In the data rows, 50 means zero.
Some points, one per row:
"29 59 51 49 41 48 70 45 32 57 61 50"
"35 58 47 45 43 46 63 53 38 62 54 56"
"47 65 49 39 46 46 41 53 43 58 62 40"
"59 50 56 63 75 62 41 70 34 50 57 48"
"38 59 40 67 38 52 71 42 72 63 30 35"
"46 39 53 46 58 36 43 35 47 39 50 50"
"46 51 60 43 73 36 34 29 44 31 72 61"
"51 41 40 49 44 41 58 36 48 55 47 46"
"59 73 28 66 49 57 63 55 56 73 74 51"
"49 37 52 45 69 33 29 51 46 50 46 73"
"55 30 42 42 46 43 49 49 48 48 45 31"
"40 81 43 65 39 56 81 35 79 58 49 41"
"37 53 42 63 48 49 49 63 66 66 29 54"
"69 17 79 55 51 54 51 57 35 55 20 63"
"55 12 81 28 21 61 47 55 74 17 18 63"
"68 23 83 54 45 48 53 47 30 39 20 62"
"49 80 33 70 62 74 48 31 51 24 86 46"
"60 33 56 61 74 59 41 68 38 53 53 44"
"55 59 49 36 49 45 42 63 50 70 58 64"
"55 27 42 43 50 45 47 55 49 53 47 37"
"52 36 48 49 68 35 37 38 42 49 48 56"
"55 16 56 26 31 58 46 48 82 24 44 42"
"58 50 66 57 42 43 42 48 28 40 04 63"
"53 39 45 42 41 48 62 38 55 56 52 46"
"53 34 41 45 48 50 57 42 55 62 46 40"
"52 26 52 40 57 40 35 40 59 28 44 49"
"33 64 37 77 41 62 75 57 82 81 24 37"
Here are 16 more points, each followed by its number:
"33 53 49 47 45 47 56 58 42 64 51 56" 0
"50 34 47 43 43 49 59 44 57 60 52 48" 1
"36 85 31 80 70 62 33 71 38 60 51 38" 2
"40 99 25 91 67 70 41 77 45 61 69 38" 3
"55 54 61 18 31 55 46 55 64 41 69 47" 4
"50 40 46 45 41 44 61 35 52 52 49 46" 5
"52 38 51 51 80 26 27 33 36 40 49 66" 6
"55 66 27 68 52 51 52 48 49 67 62 45" 7
"40 44 45 59 37 63 64 56 88 61 28 36" 8
"61 68 23 68 53 57 58 54 56 78 67 46" 9
"38 63 42 66 36 47 73 42 69 62 34 44" 10
"38 53 48 57 27 64 74 52 96 52 27 35" 11
"46 55 57 36 45 46 35 70 54 58 57 67" 12
"54 34 46 46 60 42 46 41 49 55 47 47" 13
"39 91 23 92 47 61 65 59 72 74 45 32" 14
"21 67 52 47 38 55 83 52 25 69 70 51" 15
Which two of these numbered points are nearest to each point below, ignoring the direction in which the first points spread most? Their numbers follow each, nearest first.
"52 38 56 45 74 28 34 32 38 39 56 70" > 6 13
"49 40 44 46 41 41 58 37 49 54 51 52" > 5 1
"38 38 55 46 23 64 63 51 99 32 31 38" > 11 8
"46 37 55 49 76 31 29 36 38 39 49 62" > 6 13
"54 50 57 25 33 49 50 48 62 39 64 47" > 4 5
"42 34 36 64 52 81 35 66 64 33 59 50" > 3 7
"24 56 55 48 42 52 67 50 35 58 63 44" > 15 0
"50 51 26 69 55 65 52 48 50 49 55 48" > 7 9
"39 68 41 64 63 55 42 59 37 57 45 47" > 2 7
"45 79 56 32 49 43 23 78 45 63 63 66" > 12 0
"67 25 59 57 71 64 42 69 44 61 55 45" > 9 7
"60 61 28 65 53 55 59 52 54 75 62 47" > 9 7
"44 99 24 89 68 62 42 66 40 56 60 38" > 3 2
"53 11 98 31 14 63 42 54 64 11 00 71" > 11 10
"39 40 50 33 45 50 60 72 29 55 60 31" > 0 15
"48 35 49 47 63 38 39 39 46 48 50 54" > 13 7
"44 72 49 42 46 52 72 28 45 49 76 41" > 5 1
"68 17 53 29 75 30 33 58 43 37 53 44" > 13 7
"34 47 51 38 41 48 67 66 29 50 65 39" > 15 0
"40 45 63 51 52 58 69 61 28 58 69 46" > 15 0
"51 64 55 45 80 41 35 19 47 29 80 51" > 6 13
"59 12 55 25 34 59 46 50 85 33 44 41" > 8 1
"56 84 55 28 54 47 25 71 36 37 77 49" > 12 4
"37 49 48 58 30 59 68 54 86 52 33 44" > 11 8
"35 61 43 66 37 48 72 44 70 60 35 42" > 10 8
"56 74 60 83 40 53 51 55 30 59 10 66" > 14 10
"43 80 35 69 61 64 46 68 44 62 61 47" > 3 2
"21 66 55 43 44 50 65 68 30 66 62 70" > 15 0
